Which row each row swaps with, under one turn or mirror
z_401: [-173, 83, 137, -222, -62, 216, 217, -74, -57, 126, -7, 104, -62, 27, 68, -196, -118, -48]
z_104: [254, 40, -143, -72, 114, 47, 71, 30, 105, -111, -143, -114, 60, -159, -178, 5, 96, 54]
z_130: [183, 166, 4, 113, -51, 55, -4, -90, -122, 60, -262, 80, -19, -130, -12, -232, -47, 34]
z_793: [-256, 108, 13, -206, -58, 187, -15, -11, -100, 115, 20, -6, -74, 15, 120, -105, -239, -78]
z_598: [-196, 139, 79, 9, 38, -71, 18, 129, -180, -134, 12, 29, -126, 330, -128, 28, 166, 46]
z_239: [58, 57, -249, -94, 85, 211, -145, -130, -103, 35, -36, -103, -52, -208, 28, -118, -153, -36]
z_109: [-9, -32, 35, 68, -51, -8, 7, 177, 170, -198, -49, 196, 100, 239, 34, -36, -11, 72]
z_33: [15, 35, -235, -145, 179, -10, 74, -78, -178, 2, 32, -187, -92, 21, -231, 174, 124, 92]
z_4: [0, 195, 173, -92, 43, 48, 148, 171, -56, -149, -28, 2, -128, 231, -136, 12, 214, 50]
z_87: [-17, -20, 57, 91, -79, 21, -28, 130, 173, -196, 14, 212, 89, 226, 57, -28, 4, 30]
z_978: [-2, 7, -39, 42, -23, 80, -67, -293, -137, 124, 195, 57, -12, -61, -114, -312, 127, -137]
z_585: [-97, 177, 177, -110, -28, 7, 167, 205, -122, -120, -6, -1, -98, 246, -113, 18, 154, 51]
z_102: [-204, 44, 47, 74, 35, -70, 18, 143, -207, -127, 34, 73, -45, 343, -80, 17, 163, 62]
z_807: [-174, 46, 39, 116, 63, -72, -7, 107, -256, -127, 37, 41, -78, 317, -31, 89, 132, 56]
z_904: [-38, 56, 89, 45, -29, 100, -60, 2, 99, -130, 125, 311, 21, 139, 169, -94, -15, -48]
z_474: [-114, 182, 177, -17, 18, -1, 116, 165, -139, -126, 30, -22, -77, 282, -92, 18, 216, 45]
z_225: [-44, -29, 38, 96, -55, -30, -9, 164, 152, -212, -69, 159, 134, 228, -2, -15, 25, 94]
z_282: [14, 24, -227, -163, 156, -3, 95, -45, -181, 11, -42, -216, -90, -29, -270, 114, 148, 79]
z_83: [95, 121, -190, -201, 216, 75, 85, -2, -186, 14, 31, -93, -121, 6, -131, 206, 116, 29]
z_900: [5, -102, -68, -179, -35, 3, 195, -96, 139, 54, 76, 237, 131, 146, -34, -85, -170, -60]
z_934: [-35, -167, -258, -4, 4, -158, -33, -14, -54, -26, -87, -242, 75, 119, -239, 5, 79, 105]
z_351: [-74, -8, 43, 9, -11, 177, -70, -93, -7, -85, 232, 282, -20, 151, 122, -167, 13, -119]
z_304: [-42, -21, 39, 71, -66, -2, -19, 129, 170, -185, -57, 198, 134, 235, -13, 24, -4, 78]
z_434: [294, 26, -183, -39, 86, 45, 33, 8, 109, -78, -160, -96, 36, -165, -156, -22, 86, 54]
z_444: [-54, -38, -37, 41, 14, 103, -133, -266, -114, 68, 226, 109, 5, -99, -90, -290, 78, -119]
z_347: [60, -31, -103, 90, -66, -2, -19, -218, -154, 161, -105, 36, 53, -106, -56, -353, -95, -47]
z_30: [-224, 111, 73, -238, -72, 174, 126, -64, -6, 105, 95, 88, -71, 97, 46, -149, -199, -71]
z_949: [284, 58, -197, -48, 71, 63, 3, 0, 93, -69, -112, -125, 30, -201, -136, -27, 39, 38]
z_344: [-137, -5, -81, 163, 62, -114, -138, 34, -249, -69, 41, 114, -14, 307, -29, 60, 105, 53]
z_773: [-76, 99, 76, -216, -65, 162, 193, -96, 41, 110, 18, 233, -36, 78, 48, -191, -172, -58]
z_870: [-171, 195, -53, -246, -35, 253, 119, -33, -87, 147, 48, -10, -15, 35, 103, -107, -185, -38]
z_454: [-16, -29, -256, -128, 91, -58, 86, -38, -194, 24, -23, -270, -44, 63, -243, 103, 176, 35]
z_348: [-217, 107, -11, -195, -25, 262, -34, 5, -104, 101, 47, 11, -33, -72, 136, -104, -193, -69]
z_240: [5, -24, -55, 82, -65, 19, -47, -265, -202, 147, 27, -39, -21, -120, -93, -350, 20, -99]
z_562: [304, 67, -144, -34, 106, 41, 42, 22, 62, -77, -153, -103, 84, -175, -169, 4, 78, 15]
z_288: [-46, -68, 6, 78, 0, -49, -136, -287, -158, 83, 84, 97, -40, -43, -78, -310, 62, -145]
z_370: [-22, -111, -239, -20, -15, -157, -4, -66, -127, 10, -56, -232, 33, 59, -321, -22, 130, 107]
z_927: [188, 35, -272, -55, 80, 125, -80, -133, 15, 23, -26, -83, 49, -253, 22, -84, -83, -19]
z_563: [-61, -64, -64, 62, -16, -10, -16, -264, -141, 149, 5, 17, 27, -72, -130, -402, -61, -37]
z_734: [-46, -79, -232, -85, 54, -147, -5, -67, -97, 15, -46, -275, 6, 51, -274, 62, 106, 81]

Swapped with z_454: z_598
Swapped with z_348: z_444
Swapped with z_978: z_793
Swapped with z_344: z_83
Swapped with z_773: z_347
Swapped with z_870: z_288
Swapped with z_900: z_130

Which row each row swaps with, under one turn or mirror
z_7: [67, 44, -60, -15, -105, -85, 184, -120, 71, -212, 336, -23, -141, 47, -27, 129]
z_971: [269, -105, -175, -169, -117, -93, -38, -128, -53, -143, 73, 184, 116, -14, -1, -172]
z_287: [67, -305, -143, 121, 123, -24, 231, 17, -202, -72, 149, 221, -215, 317, 96, 53]
z_924: [-93, 137, -34, -2, -128, -117, 330, -130, -173, -117, 224, 158, -158, 355, 97, 119]
z_203: [19, 79, -37, -248, -38, -117, 231, -214, -145, -14, 87, 420, -72, 313, 85, -141]
z_708: [81, 90, -5, 122, -64, -109, -58, -42, -15, -46, -49, 491, -149, 360, 73, -118]
z_167: [220, 40, -63, -246, 76, -265, 20, 123, -171, -84, 68, 202, -118, -38, 175, -199]
z_136: [409, -112, -54, -73, 7, -67, -141, 10, -183, -133, 146, 116, 7, 43, 37, -169]
z_508: [230, 2, -75, 189, 38, -203, -49, 108, -27, -137, -73, 365, -317, 183, -3, -59]
z_623: [304, -68, 66, -1, 0, -272, 187, 105, -68, -73, 147, 181, -128, 107, 10, -370]
z_962: [64, 79, 25, 202, 99, -152, 319, -79, -44, -55, 25, 219, -200, 409, 175, 98]
z_574: [-1, -137, -38, 4, 32, -40, 132, -57, -83, -83, 179, -61, -127, -142, 106, 58]
z_152: [134, 3, -6, 321, -66, -131, 115, -290, -132, -68, 98, 355, -103, 148, 22, 79]
z_851: [44, -80, -33, 101, 30, -107, 140, -42, -123, -85, 103, 228, -161, 370, 35, -419]
z_286: [254, -63, -317, -185, -2, -67, 14, 81, -137, -125, 181, 35, 17, 12, 43, -81]
z_108: [163, 44, -84, -48, -83, -93, 308, -82, -4, -257, 106, 183, 166, 66, -16, 179]
z_551: [399, 94, -14, -215, -25, -262, -46, -222, -161, -44, 43, 84, -144, 161, 116, -133]
z_360: [2, -308, 17, 184, 38, -35, 164, -145, -122, -80, 135, 206, -108, 120, 99, 161]
z_828: [-25, 100, -82, 52, 107, -174, 60, -100, -81, -87, 44, 237, -17, -144, 66, 185]
z_290: [193, -146, -48, -30, 45, -213, 103, -143, -117, -81, 118, 359, -174, 472, 145, -256]
z_784: [198, -60, -178, -112, -58, -270, -68, -59, -156, -87, 75, -31, 165, 262, 4, -177]
z_552: [276, -205, 5, 210, 168, -77, -69, 28, -43, -72, 126, 161, -242, 148, 141, -163]
z_485: [-46, 136, 58, -10, -136, -204, 112, 29, -114, -99, 7, -38, -152, 53, 127, 210]
z_471: [212, -37, -202, -260, -115, -43, 56, 22, -103, -143, 78, -39, -42, 292, 188, -204]
z_497: [102, -346, 2, 135, -35, -190, 174, -147, -116, -114, 166, 370, -59, 232, 58, 63]
z_683: [24, 46, -26, 158, 15, -62, 274, -8, -4, -210, 95, 269, -367, 337, 14, 59]
z_693: [151, 127, -16, 103, -107, -146, 90, -89, -119, -97, 231, 222, -59, -61, 98, 301]
z_631: [142, 31, -195, -129, 107, 44, 303, 137, 83, -135, 99, 145, -245, 300, 106, -29]
z_850: [71, -90, -77, 23, -135, -98, 187, -3, -376, 146, 148, 279, -5, 236, 243, -60]
z_984: [111, 177, 73, -205, -103, -95, 31, -110, -105, -82, 42, 231, 26, 0, 127, 239]
z_981: [271, -183, -161, -39, 1, -52, -23, -57, -56, -135, -65, 121, 103, -27, 160, -162]
z_910: [124, 146, -7, 115, 85, 78, 10, 222, -40, -72, 47, 176, 3, 336, -54, 24]
z_28: [-34, 167, 148, 196, 15, -238, 132, -124, -215, 56, 166, 202, -130, 283, 113, 103]
z_740: [242, 41, -161, 183, 39, -167, -168, -32, -39, -19, -83, 339, -155, 178, 59, -161]
z_524: [138, 88, -60, -95, 84, -167, 91, -27, -54, -81, 74, 151, -145, -115, 118, 292]
z_268: [302, 157, -129, -18, 1, -206, -102, -232, -32, -23, -73, 162, 114, 88, 75, -53]
z_329: [267, -98, -71, 184, -57, -30, 66, 58, -126, -90, 87, -18, -76, 361, 67, -283]
z_379: [-89, 265, -37, -180, -21, -147, 138, -118, -144, -112, 151, 118, -89, 212, 48, 199]
z_749: [224, 94, 114, 123, 6, -298, 404, -70, -24, -98, 124, 237, -39, 166, -23, 124]
z_277: [230, 73, -66, -151, 37, -102, 6, 69, -101, -114, 72, 68, -146, 481, 133, -266]
z_919: [-79, 111, -165, -158, -249, -137, 216, -44, -112, -37, 296, 158, -139, 239, 44, -93]
z_226: [266, 96, 6, -267, 70, -76, 112, 18, -87, -78, -8, 30, -118, 450, 89, 50]

Swapped with z_471: z_379
Swapped with z_740: z_360
Swapped with z_919: z_226
Swapped with z_708: z_287
Swapped with z_108: z_167
Swapped with z_136: z_693
Swapped with z_784: z_485

